In the data rows, the value 128 means zero.
Here are some numbered points:
[117  68  69 123 149 124  92 134 112 151  68 111  78 137 188 141] 0
[ 87  79 128 165 125 101  86 136 171 169  97 159 124 171 186 125] 1
[146 188 147 132 112 159 176 102 150 102 148 136 151 121  98 135] 2
[140  65 111 124 133 115 104 134 131 181  96 105 125 162 148 119] 3
[ 49 157  17 146 162 161 148 161  29 154  91 114 144 129 154 164] 4
[115  59  97 132 154 115  69 162 114 150 113 120  79 136 189 133] 5
[ 97 158  61 136 149 163 183 135 118 173  79 121 182 159 122 149] 6
[109  95 129 162  86  87 116 117 111 217  61 153 155 188 132  84] 7
[183 173 113  89 136 166 163 121  99  80 160  92 116  88  78 134] 8
[118  60  98 114 160 114  91 161 112 167  88 116  93 135 177 139] 9
[154 198 131 143 115 162 158 118 170  83 186 139 158 128  80 114] 10
[104  67 155 112 149  73 113 138 226 150  77 164 122 142 154 142] 11
[146 109 152 117 120 130 105 139  57 168 132 103 139 134 126 111] 12
[143 183 139 121 130 152 184 118 147  87 155 137 132  99  95 143] 13
[101  90 112 147 138  95  90 149 202 153 105 160 142 170 146 111] 14
[115 125 143 132 189 187 188 136 255 164  78 160 155 161 206 203] 15
[179 170 123 102 145 164 136 153  93  77 198 105 114  87  83 118] 16
[158 191 154 127 112 147 169 115 155 101 172 135 173 125  62 109] 17
[ 84  65 135 134 139  77  93 132 183 137  87 156  98 135 181 144] 18
[142 178 167 107 125 144 182 108 150 105 129 139 149 105  96 147] 19
[135 138 134 145 109 118 139 116 171 125 142 141 148 147 102 109] 20
[114 138 112 141 141 146 154 122 177 131  93 153 118 136 162 153] 21
[183 177 119  92 130 158 145 136  80  87 177  96 130  93  61 113] 22
[154 185 160 141 126 162 160 126 186  91 191 145 158 126  97 125] 23
[127  58 101 111 161 104  91 164 122 155 110 111 102 133 153 122] 24
[128  68  89 120 137 108  83 141 111 155  92 110  96 142 157 120] 25
[113  72  64 131 138 115  78 144  78 153  94 103  90 140 166 122] 26
[ 88 154  88 176 136 190 156 131 117 204  89 131 195 193 176 149] 27
[158 183 141 156 111 163 183 107 161  87 199 128 145 122  91 120] 28
[127 190 123 143 106 151 138 101 122  68 168 129 131 109 106 128] 29
[ 95 101  69 161 125 108 109 128 164 155  83 146 129 171 151 114] 30
[ 61  73  99 140 145  83  81 144 145 132  98 144 100 132 182 151] 31
[126 136 141 156 105 118 115 121 155 122 142 154 127 143 128 106] 32
[ 72 144  68 142 173 182 173 140 128 172  64 130 157 151 190 189] 33
[188 167 141 106 112 160 167 118  56 119 176  83 145 106  62 106] 34
[172 160 175 105 117 158 140 134  43 141 173  95 156 111  87 114] 35
[163 139  51  75 106  82 134 129   1  99 128  74 109  83   6  71] 36
[128  62 125 134 131 114  81 148  97 196  95 117 120 163 171 112] 37
[169 164 122  99 122 159 140 107  69  74 154  91  98  81 103 132] 38
[115 112 172 125 115  92 106 107 181  89 133 151 101 109 144 141] 39
[ 93  83 110 139 124  91 120 117 169 168  68 140 139 163 151 131] 40
[146 189 145 147 116 160 158 121 147  95 183 140 152 123  97 118] 41
[ 90 153  55 127 143 137 163 137  86 142  86 122 148 129 113 141] 42
[118 183 143 155 108 153 118 118 108  81 189 134 139 115 123 124] 43
[178 168 117 108 144 170 149 146  82  85 191  98 113  88  89 120] 44
[182 169 125 101 135 168 157 129  81  96 168  95 124  94  83 117] 45
[ 98  74 127 133 143  93 138 133 176 177  54 159 113 148 172 142] 46
[122  57 105 124 158 115  87 161 118 163 104 117  91 138 179 132] 47
[147 159 128 112 127 158 112 133  34  81 189  88 107  82 114 132] 48
[ 73  69 123 130 137  78  89 126 163 143  72 148 110 139 179 146] 49
[ 98  83 115 113 148  81 124 140 196 157  68 151 135 148 135 139] 50
[111  93 101 160 118  98 101 126 202 146 107 154 130 173 143 107] 51
[152 191 134 157 110 167 171 111 148  94 183 136 145 127  97 117] 52
[125  56 130 139 131 117  81 141  98 196  93 114 116 163 184 117] 53
[126 130 132 118 147 126 168 127 195 127 110 144 137 128 123 149] 54
[ 72  74 134 166 128  96  63 141 159 161 103 160 119 164 202 130] 55
[ 98  76 139 132 113  75 113 111 164 172  63 146 135 159 148 125] 56
[180 164 155 110 110 161 134 111  78 104 175  93 136 109  91 114] 57
[ 71  62 136 135 140  76  79 131 176 134  88 153  99 134 193 152] 58
[177 176 101 104 132 176 160 120  72  88 144  98 101  89  99 128] 59
[144 184 160  87 150 134 171 147 170  89 160 146 163  95  62 141] 60
[175 165 121  98 134 166 158 119  75  87 152  95 102  83 100 132] 61
[160 180 170 125 115 157 201 100 171 115 147 135 159 123  90 139] 62
[102  89 105 167 113  95  90 126 177 148 106 155 118 169 158 107] 63
[ 79  75 124 124 121  71 108 116 132 167  48 143 120 143 158 138] 64
[103  86 122 145  88  66 131 114  91 206  87 120 177 175  89  84] 65
[184 160 157 116 119 166 155 127  71 120 193  89 145 111  83 112] 66
[118 141 110 114 147 128 168 132 165 138  93 141 149 132 112 143] 67
[ 94  85  88 118 137  67 133 144 135 151  88 135 124 132 106 121] 68
[140  98 170 122 101 107  75 128  39 144 154 101 115 119 129 103] 69
[157 185 158 113 117 144 192 105 155 107 148 130 169 116  66 126] 70
[115 108 180 143 208 203 179 145 255 158  99 177 140 164 255 232] 71
[124  61 103 130 138 110  79 145  98 163  88 121  80 139 181 120] 72
[164 149 179 107 109 147 117 114  47 108 177  91 131  97 106 117] 73
[122 182 134 115 129 145 167 119 109  93 144 128 143  96  97 146] 74
[ 98  77 135 135 121  84 110 114 188 165  69 149 134 162 156 131] 75
[ 95  99 120 161  83  83 101 123  72 223  51 152 157 186 132  79] 76
[103  85 119 153 140 104 104 144 215 160 108 157 142 174 158 124] 77
[103  93 105 158 121  98 101 136 181 162  99 156 134 173 148 110] 78
[ 73  92  84 169 112  98  76 125 125 156  92 142 126 168 170 114] 79
[159  69 235  97 118  87  54 114 165  80 166 129  63  89 165 136] 80
[118 128 137 128 144 131 153 128 185 129 104 154 124 129 148 152] 81
[140  66  86 111 157 119 113 139 152 151  74 116  86 138 165 135] 82
[ 93  67 192 145  95  73  78 106 167 198  78 150 167 185 165 117] 83
[ 99  72 148 113 125  68 120 115 179 168  48 152 128 147 147 137] 84
[109 103  72 168 115 103 106 128 179 143 109 149 124 172 134 100] 85
[ 94  85 119 135 123  89 108 118 179 167  63 149 139 166 154 130] 86
[184 172 136 108 112 155 147 130  51 111 194  84 152 107  52  96] 87
[110 131 140 161  91 110  91 104 136 106 148 142 122 138 138 113] 88
[134 198 121 162  96 159 134 109 106  85 173 139 134 122 107 108] 89
[102  71 138 162 135 100 111 140 206 163 119 155 127 167 173 128] 90
[184 168 121 104 141 167 149 140 103  75 198  96 116  90  81 121] 91
[155 179 156 118 139 160 200 113 183  98 140 144 139 107 104 147] 92
[ 79 154  39 139 184 176 177 166 122 154  94 129 154 140 154 171] 93
[ 91  80 106 122 163  89 120 160 192 152  86 155 124 142 149 143] 94
[134 178 152 120 134 143 158 129 140  80 161 146 124  91 107 141] 95
[138 185 133 114 135 151 182 119 144  88 148 132 145 100  89 144] 96
[158 194 137 146 111 159 163 116 168  83 191 139 152 125  80 113] 97
[133  68 112 124 123  99  76 145  94 178 108 107 126 158 135 100] 98
[131 186 168 153  76 148 141  91  88 126 162 124 176 139  98 113] 99
[154 193 149 156 106 172 168 109 151 112 160 149 146 134 112 119] 100
[102  92 101 148 125 100 116 124 182 163  68 156 124 166 157 122] 101
[154 199 120 146 102 153 173 111 125  91 182 127 155 122  62 102] 102
[ 81 169  19 117 193 169 178 182 110 160  80 129 181 141 115 156] 103
[128 130 158 150  90  96 104 113 139 115 147 152 122 133 114  95] 104
[159 155 144 103 140 164 136 138  59  97 171  99 106  82 120 141] 105
[127  53 118 102 162 106 103 155 131 170  88 113 104 135 164 140] 106
[183  69 255 101 105  95  70 100 199 117 153 135 101 121 158 121] 107
[114  54 143 132 124 100  54 150  67 197  93 121 112 155 183 111] 108
[117  57 129 141 125 114  66 141  82 194  90 116 111 161 189 115] 109
[135 182 139 119 137 157 183 122 138  99 140 138 139 102 107 148] 110
[101  83 120 169 134 116 108 136 205 171  96 162 127 178 187 129] 111
[118 130 172 164 138 183 163 115 220 204  94 151 194 199 195 165] 112
[181 163 166  88 127 154 147 135  70 126 167  95 161 107  68 112] 113
[110  85 107 143 133 100 136 125 204 162  82 147 133 165 145 129] 114
[119 173 164 154 108 147 114 114 120  77 195 136 135 111 129 127] 115
[144  58 105 122 157 131 125 135 165 166  67 124  76 143 194 146] 116
[146 157 133 105 130 157 115 129  36  83 172  92 101  78 122 138] 117
[100  57  89 128 141 103  58 144  70 149  98 103  86 131 184 127] 118
[ 74 152  87 183 131 191 135 125 109 195  93 128 189 193 194 157] 119
[150 177 160 146 115 152 170 115 142  97 187 134 149 117  95 115] 120
[180 156 156  78 146 155 166 136  94 105 167  94 135  86  77 136] 121
[149 185 150 128 113 153 183 102 143 105 144 134 153 117  90 128] 122
[130  61  99 125 147 113  92 148 121 159 100 115  89 141 170 126] 123
[133 113 209 152 109 115  88 105 248 101 157 170 120 146 169 133] 124
[130 111 133 125 143 155 112 152  53 183 120 102 146 142 156 127] 125
Which three points above are nearest to each new point, looking only along the 3 directions in which the numbered points spread most? Their numbers follow each, nearest first.
[191  80 238  88 129  95  82 124 222  90 168 139  89 105 132 123] 107 80 39
[116  90  97 151 125 104 140 116 205 158  79 148 124 168 146 123] 114 50 94
[117 140 112 115 142 121 155 133 162 127 104 142 142 126 110 140] 67 54 21
[ 53 169   0 147 159 157 154 167   8 147  95 110 143 125 127 147] 4 42 103
[147 126  72 102 110  91 121 149   0 120 140  87  87  81  54  76] 36 117 48
[124 117 179 132  95  94 109  88 179 105 127 144 123 129 131 128] 39 104 32
[101  92 101 161 127 102  94 136 197 149 107 156 130 172 156 113] 14 50 51
[153 154 139 106 141 165 129 136  55  91 170  97 103  80 127 140] 105 35 38
[150 125  71  92 114  96 141 138   0 125 137  72 110  89  41  88] 36 117 48
[105 137 125 170 103 130  91 112 151 107 147 146 120 146 159 124] 32 88 20
[170 158 179 118 120 171 133 134  50 144 162 108 141 115 121 117] 105 35 38
[136 121 174 138 153 163 177 112 255 157  96 158 157 165 180 173] 112 71 15
[120 171 158 120 131 141 151 121 128  81 163 135 128  91 118 155] 95 43 29
[117 174 165 151 106 145 115 117 112  84 195 134 140 112 125 130] 115 43 99
[ 86  78 110 134 136  90 110 121 184 147  67 148 113 148 171 146] 86 46 1
[114 120 151 123 171 139 157 152 212 135 118 160 132 128 161 168] 81 54 21
[130 105 119 111 138 126  92 137  67 113 135 101  89 100 148 132] 12 69 125
[ 88  59 183 129 113  68  83 104 187 166  65 154 130 157 181 141] 83 58 18
[138 127 150 135 127 134 174 101 205 143 102 142 148 149 133 139] 54 81 21
[ 89 182   7 129 144 156 184 150  46 181  67 112 195 155  77 123] 4 103 42
[139 187 148 159 105 161 139 113 137  88 182 145 134 123 119 119] 95 120 41
[169 106 171 106 110 108 100 131  96 141 155 106 134 127  93  95] 69 12 104
[ 66  65 128 133 154  83  91 153 158 152  88 154 107 134 190 157] 49 55 1
[147 194 138 138 105 156 174 107 112 112 132 145 138 117  98 117] 74 110 96
[123 125 128 154 121 118 151 126 147 122 171 125 140 134 109 117] 20 32 88
[ 81 133  94 143 157 144 131 147 128 125 112 143 118 123 174 162] 67 21 68
[ 98  77 133 101 161  72 114 160 205 155  78 162 138 140 130 136] 14 51 75
[140 139 123 134 111 114 155 106 177 115 126 139 136 136  94 114] 20 32 54
[130  62  94 121 152 107  90 163 119 153 119 113  91 135 154 124] 24 25 123
[151 119  95 126 147 148 115 154  95 117 152 111  90 114 138 122] 12 125 105
[113 179 135 118 134 147 160 125 103  91 152 128 140  94 108 153] 74 89 99
[127 190 126 156  98 157 134  99 119  73 178 129 131 117 115 128] 29 89 99
[ 77  52 167 124 138  70  88 120 194 145  78 152 111 137 192 159] 83 58 18
[130 178 158 115 132 151 175 120 131 109 132 141 142 103 113 153] 110 19 122
[111  89 100 150 133 107 131 121 211 157  76 153 124 168 158 126] 114 77 50
[155 114 117 110 127 125 115 132  75 125 131 103 102 111 116 109] 12 69 125
[164 143  30  69  71  41 139 116   0  93 133  51 102  61   0  30] 36 48 117
[107  57 118 128 124 100  60 139  59 183  89 105 111 149 175 117] 118 108 109
[112 149  96 172 109 144 113 117 149 117 139 145 128 153 146 119] 67 81 20
[156 114 150 104 127 126 114 146  80 165 138 103 154 136 100 108] 12 125 69
[108 131 142 151  82  85  80 110 102  98 160 138 119 124 110  95] 104 88 69
[109 124 141 139 155 141 140 142 192 127 116 163 111 128 178 164] 81 21 54
[123 172 156 123 137 146 151 129 137  79 166 142 122  90 124 153] 95 29 19
[168 102 156  83 119  91 120 130  82 121 137 104 102  94  83 106] 69 73 12
[219  68 255  77 105  83  79  93 255 107 160 149 117 128 125 117] 107 80 124
[125 189 134 164  98 154 114 112 115  69 197 138 126 116 120 118] 43 115 29
[100  74 120 136 157 100 131 145 213 156  80 162 109 148 175 148] 111 77 114
[134 169 182 103 113 130 168  93 142  95 135 129 149  99  97 152] 95 120 19
[107 140 117 161 106 128 108 115 140 118 142 139 136 147 138 121] 32 20 88
[121  61  94 112 151 104  90 153 106 157  95 110  92 132 160 132] 25 24 37
[136 137 134 122 110 103 160 110 149 134 110 136 149 133  83 109] 20 32 88
[149 133  80 124  82 100 115 134   0 153 143  78 121 112  49  54] 36 117 48
[131 152 103 147 125 135 132 129 188 117 142 146 154 154 106 111] 54 20 81
[ 95  53  98 145 144 107  29 159  87 131 136 113  70 131 207 129] 108 118 109
